In the rows, 128 means zero.
Named moves come first, each a turn or a mirror and shown by rows before and after it. Which of them, in which order, take the first row of each pair that follows to the second? Write the first one first, as in the answered first pair.
Y:
[130 128 120 174 130 127 116 142 102 131 132 146 129 120 146 135 179 120
 122 129 137 140 143 119 106] => [112 137 125 160 119  99 121 142 119 155 111 127 126 117 140 133 158 140
 109 142 128 127 122 132  89]
[123 150 161 146 105 132 151  91 160 137 123 133 165 115 125  93 107 133
  72 151 141 152 108 143 121] => [134 145 158 152 119 151 153 103 152 124 130 145 173 115 127  94 109 117
  79 146 151 161 119 131 131]
[127 147 140 147 106  93 141  73 131 147 121 137 139  97 120 126  95 178
  97 170 104 131 101 125 105] => [170 134 130 165 121 163 132  84 112 115 150 185 169  78 124 128 125 150
 127 157 123 159 134 104 139]
R:
[160 111 126 162 120 120 150 100 139 164 129 126 178  84 119 125  75 143
  80 136 119 131 179  92 145] => [151 133 111 138 162 162 141 132 112 104 157 117 129 143 125 148 120 147
 168 122 143 107 228  85 127]
[ 98 111 140  92 144 106 121 133 132  97 112 107  97 171 117 129 127 128
 169 146 123 114 103 153 111] => [115 112 143 143 110  76 117 105 141 162  99 135 135  97 139 119 119 125
  90 146 104 130  98 134 121]
[125 146 106 128 131 118 142 111 100 166 122 157 118 141 135 141 141 160
 111 140 130 147 169 126 121] => [125 138 106  99 146 111 142 117 112 143 122 147 107 174 121 137 127 157
 133 144 134 138 156 136 126]
[123 113 137 144 118 117 167 134 120 138 107 119 111 139  99 130 107 140
 155 148 108 110 149 139 100] => [121 116 141 156 113 107 165 128 115 143 103 126 108 124 107 134 108 145
 140 151 114 110 137 143 103]
D:
[115 157 119 117 111  71 132 112 149 138 121 134 147 118 124 142 133 163
 114 128 106 128 131 145 107] => [122 140 117 111 101  75 133 109 153 135 109 142 163 110 121 136 112 154
 110 140 108 131 127 148 130]
[108 170 133 110 132 106 138 119 119 121 123 101 112 130 130 123 139 170
 145 132 140  96 148 131 109] => [143 124 133 113 128 126 138 104 154 134 120 125 155  95 126  97 100 142
 103 132 126 139 118 118 164]
[103 120 126 139 109  92 116 132 104 148 107 117 103 157 144 156 171 134
 133 100 136 105 132 127  99] => [121 106 140  85 114 111 132 121 146 131  99 113 124 153 102 118  76 130
 129 120 117 111  97 136 144]
E:
[145 142 108 185 144 141 122 120 115 158 128 172 151  84 161 128 144 117
  98 134 135 138 162 117 136] => [127 154 114 190 120 124 127 120 135 173 120 166 143  74 146 123 123 128
  80 138 131 128 147 117 129]
[139 136 134 160 105 143 110 123 135 148 122 129 143  79 136 129 151 158
 109 131 122 133 136  90 102] => [135 141 137 155 107 133 109 114 136 145 119 115 143  76 136 125 142 168
 103 128 110 121 133  95  99]
[126 161 117 104 138 110 133 129 138  96 153 107  93 105 119 111 204  87
 144 133 154 164 137 122 106] => [128 160 116 113 135 106 122 126 136 108 146 111  94  97 126 111 213  82
 125 130 146 174 136 127 106]
[153 157  82 134 116 125 120 121 162 106 160 105 118 140  92 108 117 112
 123 152 125 107 175 129 143] => [158 147  83 146 130 134 118 127 161 103 153 119 122 142  96 110 128 106
 130 150 123 116 167 124 147]
Now pairs of rows:
Each pair is 2 to 3 moves apart.
[160 130 127 161  93 149 156  77 138 167 109 141 124 123 116 114  86 129
 124 136  87 129 164 139 126] => [157 102 118 173 101 152 148  96 124 178 107 155 123 132 135 133 142 104
 122 124  94 144 152 142 128] => R then R then D
[113 169 128 192 127 150 104 103  72 157 152 147 117 105 158 149 144 146
 131 112 118 117 201 104 103] => [136 153 131 193 114 150 116  89  89 169 140 171 140  85 147 128 114 131
 100 127 119 136 181  96 123] => D then R then D
[128  91 144  96 128  97 120 113 142 161  96 123 133 132 106 101  78 116
  98 144 105 132  69 147 152] => [121 117 116 147 166 143 103 133  75 120 136 135 105 146 144 147 199 115
 164 112 132 109 151 134 103] => Y then D
[159 137 127 181 131 182 159 120 112  84 152 152 118 117 126 132 126 120
 137 130 143 154 165 120 130] => [ 99 154 135 188 110  80 154 117 112 143 115 119  94 122 129 147 140 161
  96 127 129 131 130 134  76] => Y then D then D
[120 100 163 106  89 108 145 137 155 171 104 110 134 102 100 115 102 143
  58 151 111 127 100 132 107] => [152 109 141 160 114 163 130 164 101 131 148 152 144  97 131 143 193 108
 102 119 133 139 162 119 102] => D then Y
[141 173 145 153 125 113 172 103 154 132 123 149 144  83 101 101  63 135
  84 120 137 126 119  89 148] => [159 135 134 125 151 134 159 132 175 125 126 161 143 102 108 111  86  95
 104 110 139 151  77 115 195] => D then R then D
[119 128 151 103 128 121 126  78 125 156 107  85 118 115  96  74  39 161
  88 158 121 112 131 119 144] => [108  89 146  78 141 101 110  95 119 159 101  82  96 161 114  99  79 131
  99 143 118 124  82 141 145] => D then R then R
[116  82 150 110  88 107 153 152 148 171  68 117 158  99 124 112  67 127
  89 148  97 151  64 141 157] => [133 108 144  65 130 176 156 153 149  84 113 107 139 140  91  94  36 129
 177 154 125 129 108 119 171] => Y then D then D
